rotation steps, each row followed by its count of steps
The counts run from 0 to 670.
[ 66 129 128 113 111 119 101 139 109 159 124 101 157 132 100 126  81 147
 106 135 137 148 164 112  91  89 119 148 120  68 162 134  97 119  58 112
 155  98 118 100 146 135 123 124] -> 418
[ 77 122  80 127 158 126  85 160 113  97  89 157 139  79 126 154 144 132
  82 177 160  87 127 116 117 103 109 109 145 102 130 156 158 153 128 160
 137 132  88 109 129 139 111 153] -> 190
[ 78  83 155 152 115 119 129 131 119  81  99 110 125 100  83 187 148 122
 108 151 124  70 159 125  76 132  92 114 120 131 121 142 158 145 114 139
 159 150 137  94 163 142 114 124] -> 539
[ 72 126  68 122 163 115 119 128 105 101 130 129  97  84 133 126  96  89
 119 159 123 188 119  91 135 108 134 123 155 141 148 147 119  95 119 149
  92 124 102 163 103 157 102 117] -> 245
[101 119  96 172 134 138 150 125 116 118  87 151  90 100 119 103 185 134
 133 145 115 113 111 134 111 172 116 113 103 172 114 105 175 145 156 169
 110 139 110 160 159 113 122 171] -> 179
[ 92  65 168 144 135 123 138 114 153  73 128 111  96 111 132 165 124  64
 125 116 126 135 120 124  94  98 110 125 131 172 107 122 153 137 154 111
 156 160 144 120 149 159 103 121] -> 376
[ 56  96 113 108 137 141  94 123 100 111 103 159 132 103 165 168 153 114
 135 166 126 125 133 143  89  81 138 123 129 131 134 163 106  72  92 146
 133 110 122 157 153 145 106 146] -> 324
[ 79 133 117 108 134 122 106 143  88 118 153 144 159 117 153  87  92 106
 113 138 131 193 109 122 109  82 129 165 113  95 133 116  75  94  93 161
 137  94 104 158 152 114 122 139] -> 81
[ 90 110 132 155 114 108 170 125  75  69 114 150 123  73 117 161 176 124
  88 148 118  98 131 129  80 109 106 119 129 148 126 133 139 158 129 142
 121 164 104 109 128 184 148 129] -> 95
[167 101 150 139 151 132 129 134 164 109 154 130 113 123 128 125 101  81
 108 101 170 172 154 166 148 138  69 137 119 134  92 166 159 170 145 137
 186 115 121 105 150  91 121 118] -> 23
[129 117 149 121  97 127 149 106 134  99 186 102 107 135  63 178 118  74
 157 142 123 144 140  85 131 110 136 128 117 168 109 171 141 119  80 107
 135 152 119 140  97 159 123 125] -> 374
[126 117 140  93 111 108 143 125 169 104 170 130 138 130  87 184 159 110
 147 166 123  78 122 107 114  77 116  93 118 168 125 173 167 168 121 119
 151 164 134 138 111 151  98 133] -> 347
[170 130 139 139  88 135 179 106 131 131 208  97 110 139  74 145 113 105
 155 108 134 155 157  95 122 131 126 149 116 166 118 166 142 149  82 114
 138 137 118 135  94 130 138 119] -> 373
[117 103 130 178 118 106 200 121 107 142 113 103 106 111 155 106 146 118
  94 114 169 156 126  93 160 154  77 131 155 190 149 146 142 146 160 142
 119 165  91 128 109 148 127 151] -> 17
[127 159  96 110 121  96 125 112 177 111 144 135 119 141  81 118 181 144
 161 125 115 113 109 129 127 120 141 121  82 121 103  93 170 171 179 159
 128 126 126 160 160  77  84 138] -> 561
[138  94 134 175 144 124 160 124  91  88 126 160  95  69 137 102 144 115
  87 130 105 171 102 165  75 113  97 124 124 156 137 107 147 162 154 149
 113 148 113 128 143 146 169 142] -> 596
[105 142 119 142 120 176 167 108 105 148 125 177 118 109 126 104  95 115
 119 144 137 176  92 138 108 102 107 122 100 189 130 135 112 100  76 108
 130 127  91 151 140 153 157 156] -> 14
[ 85 135 112 132 153 137  93 118 148 133 118 149 107  88  82 150  97 122
 138 157  90 162 123 168  77  80 139  90  94 121 150 121 129 105  82  85
 116  99 137 133 158 164 136  99] -> 256
[118 106  91 136 133 111 145 116  80 129 138 115 102 111 163  99 142 125
 139 150 113 193 133 123 104 135 148 152 166 148 166 135 101  92 107 178
  94  99 114 188  98 110 147 157] -> 463
[132 159 121 105 112 126 132  96 171 170 170 109 125 174  72 106  97 111
 175  97 119 184 128 128 138 109 135 136  89 129 118 110 123 127 108  99
 135 106 143 153 157  90 105 119] -> 143
[ 60  92 152 136 139 135 106 106 160 120  87 125  95 115  92 183 145 100
 149 138 111 108 133 157  79  98 115  95  84 146 106 124 147  96 114  93
 142 125 141 126 192 135  99 119] -> 38
[122 160 107 119  75  89 161  86  89 152 183 103 130 121  74 145 186 157
 161 117 120 143 177 112 134 139 149 134 122 115 150 160 107 108  92 130
 103 137 113 147 111 102 152 120] -> 452
[ 91 151 105 146 133 161 172 113 113 135 100 177 111  98 131 113 128 109
 108 160 142 150  82 120 144 108 106 100 103 200 113 126 138 117 106 124
 115 138  87 146 133 170 132 158] -> 15
[ 97 109 133 113 147 150 103 125 140 127 144 127 108 138 133 124  68  75
 132 127 141 205 143 142 126 113 111 151 107 110 103 129 112  94  79 126
 163  85 126 143 162  93 111 119] -> 525
[147 134  88 128 125 135 157 106 157 185 144 125 114 150 165  75 113 133
 132 135 135 202 102 121 119 110 121 130 142 175 173 134 124 109 139 132
 119 102 116 177  97 101 131 170] -> 491
[177 127  75 161 176 120 124 110 140 125 148 120  92 118 122  77 132 137
 117 100 134 194 137 150 137 150 111 123 168 122 158 149 165 157 186 142
 131 116 112 134 119  89 142 120] -> 248
[122 151 115 157 120 149 126 145  84  99 156 147 125  82  73 108 104 134
 108 154 121 162 153 144  80 133 111 143 108  79 125 117 127 151  59 159
 137 114  97 112 139 114 167 124] -> 311
[ 99 133 143  96  98 157 102 114 146 109 122 149 124 138  90 142 126 115
 153 166 114 112 113 143  48  64 157 119  69 115 119 119 136 125  79 109
 163 108 129 135 162 128 123 134] -> 65
[153 178  98 128 133 120 146 112 158 189 172 108 127 129  53 116 136 159
 142 123 115 175 150 148 173 137 115 100 110 136 137 163 135 123  92 117
 110 101 122 151 114  86 133 115] -> 615
[146 151  90 115 102 152 123  93 141 116 160 153  84 140  91 150 193 132
 185 136 113 119 142 149  93 126 176 104  97 153 106 169 158 100 112 126
 145 122 126 160 129  93 141 146] -> 318
[138 131 102 150 134 135 134 130 142 178 108 137 152 115 154  82  95 148
  62 121 150 179 124 153 125  88  72 116 134 107 179 133 130 147 133 113
 146 108 105 109 144 129 152 145] -> 136
[124 134 112 102 115 138 123 151  95 114 173 156 155 106 141 111  81 102
  89 182 152 152 111 115 111  66 122 144 136 118 132 155 121 149  74 152
 148 118  88 126  98 149 149 152] -> 216
[135 118 141 105 136 155 131  99 149 130 170 147 102 127 137 154 121  76
 169 129 125 188 123 148 123  92 124 121 101 182  91 172 133  90  86 126
 138 110 137 182 125 110 125 140] -> 239
[109 139  96 177 119 133 139 136  78 144 101 121 124 100 137 103 120 150
  70 114 178 159 164 125 115 146  96 132 149  89 158 160 130 129 128 129
 151 129  71  78 145 129 153 129] -> 164
[126 166 103 110 102 118 115 122 152 154 179  77 130 159  61 139  81 133
 144 145 144 154 154  80 167 120 136 151 129 120 139 147 144 149 101 124
 158 121 120 122  98 106  96 118] -> 278
